In the data rows, the value 128 means zero.
Here are some points, each followed by its number:
{103,  87, 137, 124, 115, 124, 129, 128, 130, 153, 165, 116, 135, 136,
  92, 107, 105, 116, 148, 112, 128,  86, 116, 137} 0
{127, 105, 116, 168,  88, 144, 116, 143, 194, 122, 158, 120, 102, 133,
 119,  76, 124, 115, 185, 136, 118,  85, 143, 114} 1
{131, 103, 118, 167,  90, 141, 114, 144, 195, 125, 158, 122,  97, 132,
 121,  74, 122, 117, 182, 139, 117,  86, 141, 114} 2
{113,  91, 146, 101, 105, 120, 142, 115, 155, 137, 154, 141, 104, 134,
 121,  94, 119, 146, 116, 131, 119, 107, 116, 142} 3
{123, 148, 132, 200, 134, 156, 132, 159, 118,  99, 125, 112, 123, 124,
 170, 128, 146, 115, 158, 118, 133, 161, 136, 155} 4
{ 94, 114, 120, 123, 125, 158, 132,  90,  90, 123, 113, 127, 109, 134,
 144, 142,  98, 137, 112, 136, 140, 146, 101, 145} 5
{132, 109, 142, 135, 110, 136, 128, 163, 153,  96, 152, 120, 145, 137,
 114, 119, 123, 118, 141, 105, 135, 114, 140, 163} 6
{125, 152, 133, 203, 134, 154, 134, 160, 120, 101, 124, 113, 126, 126,
 170, 132, 144, 115, 156, 119, 136, 161, 138, 160} 7
{124, 149, 125, 124, 138,  91, 125,  93,  78, 148, 125, 136,  94, 133,
 156, 105, 110, 171,  96, 134, 130, 121, 104, 151} 8
{132, 122,  99, 123, 174, 108,  90, 118, 122, 172,  91, 137, 107, 126,
 168, 114, 164, 125, 101, 203, 124, 105, 110, 107} 9
{131,  96, 131,  71, 117,  96, 114, 125, 110, 164, 111, 130, 122, 126,
  91, 133, 113, 107, 115, 100, 137, 131, 141, 135} 10
{143, 122, 133, 152, 158, 112,  98, 146, 134, 125, 129, 139, 117, 101,
 143, 136, 141, 136, 141, 119, 131,  99, 136, 141} 11
{101, 119, 102, 111, 124, 126, 168, 112, 108, 118, 155, 128,  98, 122,
 143,  97,  81, 146, 108, 154, 110, 105, 101, 123} 12
{125, 115, 122, 100, 150, 102,  91, 106, 100, 161, 107, 149, 128, 151,
 117, 111, 134, 121, 112, 149, 148, 112, 128, 126} 13
{145, 113, 123, 100, 120, 124, 139, 111, 163, 133, 143, 135, 133, 135,
 121, 110, 127, 114, 136, 125, 131, 114, 129,  91} 14
{163, 161, 153, 154, 143, 135, 108, 118, 112, 161,  83, 138, 173, 157,
  70, 151, 188, 118, 134, 144,  95, 182, 141, 156} 15
{149, 113, 128, 140,  99, 146, 177, 183, 151, 108, 142, 138, 145,  91,
 173, 156,  99, 119, 170,  69, 163, 139, 160, 158} 16
{165, 122, 115, 135, 127, 132, 122, 169, 131, 130, 120, 119, 183, 114,
 116, 137, 159,  98, 148, 110, 141, 131, 136, 130} 17
{122, 115, 132, 134,  67, 138, 126, 112, 184,  84, 164, 150, 131, 123,
 162, 132, 109, 108, 147, 102, 128, 102, 130, 124} 18
{110, 128, 140,  86, 126, 129, 159, 106, 135, 114, 154, 135, 120, 144,
  94, 132,  57, 137, 115,  86, 152, 109, 130,  91} 19
{149, 126, 157, 132, 154, 131,  57, 134,  94, 107,  83, 104, 176, 112,
 124, 157, 170, 129,  93, 116, 154, 172, 137, 199} 20
{169, 129,  96, 115, 114, 110, 143, 200, 118,  88, 129, 137, 139, 113,
 176, 137, 118,  95, 182,  70, 155, 157, 143, 154} 21
{137, 161, 140, 108, 114,  98, 157, 145, 113, 153,  99, 122, 162, 149,
 110, 144, 135, 134,  92,  98, 123, 174, 131, 146} 22
{ 99, 117, 107, 113, 122, 125, 167, 111, 107, 121, 157, 128,  98, 122,
 141,  97,  81, 147, 110, 153, 109, 105, 102, 122} 23
New points follow, each followed by the number of its nearest point above.
{148, 110, 129, 138,  96, 146, 175, 182, 148, 106, 145, 136, 145,  91,
 175, 157,  96, 119, 168,  68, 162, 139, 156, 161} 16
{122, 140, 129, 121, 136, 142, 136, 123, 119, 111, 137, 133, 134, 129,
 109, 122, 136, 142, 120, 111, 139, 130, 121,  94} 14
{153, 126,  95,  64, 123, 130, 137, 130, 121,  90, 115, 120, 135, 119,
 124,  98, 130, 131, 103, 133, 114, 141, 119, 110} 14
{162, 159, 152, 152, 146, 135, 107, 119, 112, 160,  84, 139, 178, 160,
  69, 155, 184, 121, 132, 140, 100, 182, 143, 157} 15
{108,  84, 137, 129, 114, 127, 128, 132, 132, 154, 163, 114, 140, 133,
  87, 106, 108, 116, 150, 110, 131,  88, 119, 144} 0
{123, 151, 128, 122, 135,  88, 129,  94,  78, 153, 128, 138,  93, 134,
 153, 104, 110, 168,  96, 136, 131, 120, 108, 153} 8
{162, 159, 151, 152, 141, 135, 107, 119, 115, 159,  86, 143, 171, 157,
  72, 151, 187, 119, 132, 143,  97, 182, 140, 154} 15
{130, 121,  94, 123, 171, 108,  95, 115, 122, 170,  93, 141, 106, 125,
 170, 110, 162, 127, 101, 204, 126, 104, 109, 104} 9
{136, 135, 111, 122, 143, 114, 126, 107, 157, 135, 138, 139, 112, 158,
 116,  99, 146, 125, 137, 151, 129,  90, 117,  93} 14
{116, 146, 121, 161, 160, 118, 137, 137, 121, 132, 145, 124, 118, 103,
 124, 140, 145, 102, 175, 110, 134, 103, 150,  96} 11
{111, 130, 141,  88, 126, 131, 160, 110, 134, 114, 152, 131, 121, 142,
  95, 133,  58, 138, 118,  84, 149, 110, 131,  89} 19
{124, 141, 127, 124, 134, 140, 135, 126, 123, 113, 137, 132, 138, 130,
 104, 121, 139, 141, 124, 110, 138, 126, 122,  95} 14
{123, 143, 130, 123, 137, 141, 135, 125, 126, 110, 139, 133, 140, 133,
 105, 122, 140, 141, 123, 113, 139, 126, 125,  91} 14
{143,  93,  90, 149, 126, 137, 108, 134, 111, 150, 104, 121, 150, 140,
 151, 135, 154,  80, 149, 150, 126, 160, 100, 128} 17
{ 97, 184, 166, 116, 140, 105, 116, 157, 103, 127, 104,  84, 165, 137,
 120, 156, 120, 160, 107, 116, 123, 131, 115, 143} 22
{105,  88, 138, 127, 116, 127, 132, 132, 131, 153, 164, 116, 135, 136,
  87, 106, 107, 113, 151, 110, 127,  87, 120, 141} 0
{121, 144, 120, 161, 160, 116, 134, 135, 121, 133, 142, 123, 119, 105,
 121, 138, 145,  99, 172, 110, 138, 104, 152,  98} 11
{158, 128, 121, 171, 133, 128, 138, 168, 150, 146, 136, 135, 160, 126,
 145,  96, 184, 101, 196, 126, 138, 113, 156, 126} 17
{163, 160, 149, 153, 143, 135, 107, 116, 113, 158,  87, 140, 174, 157,
  73, 153, 186, 119, 133, 143, 100, 183, 141, 155} 15
{150, 123,  95,  65, 121, 130, 139, 128, 118,  89, 118, 120, 134, 117,
 126,  98, 124, 131, 103, 131, 113, 141, 115, 111} 14
{152, 127,  96,  65, 124, 128, 139, 132, 119,  88, 116, 121, 132, 117,
 126,  99, 125, 132, 102, 129, 114, 141, 119, 110} 14
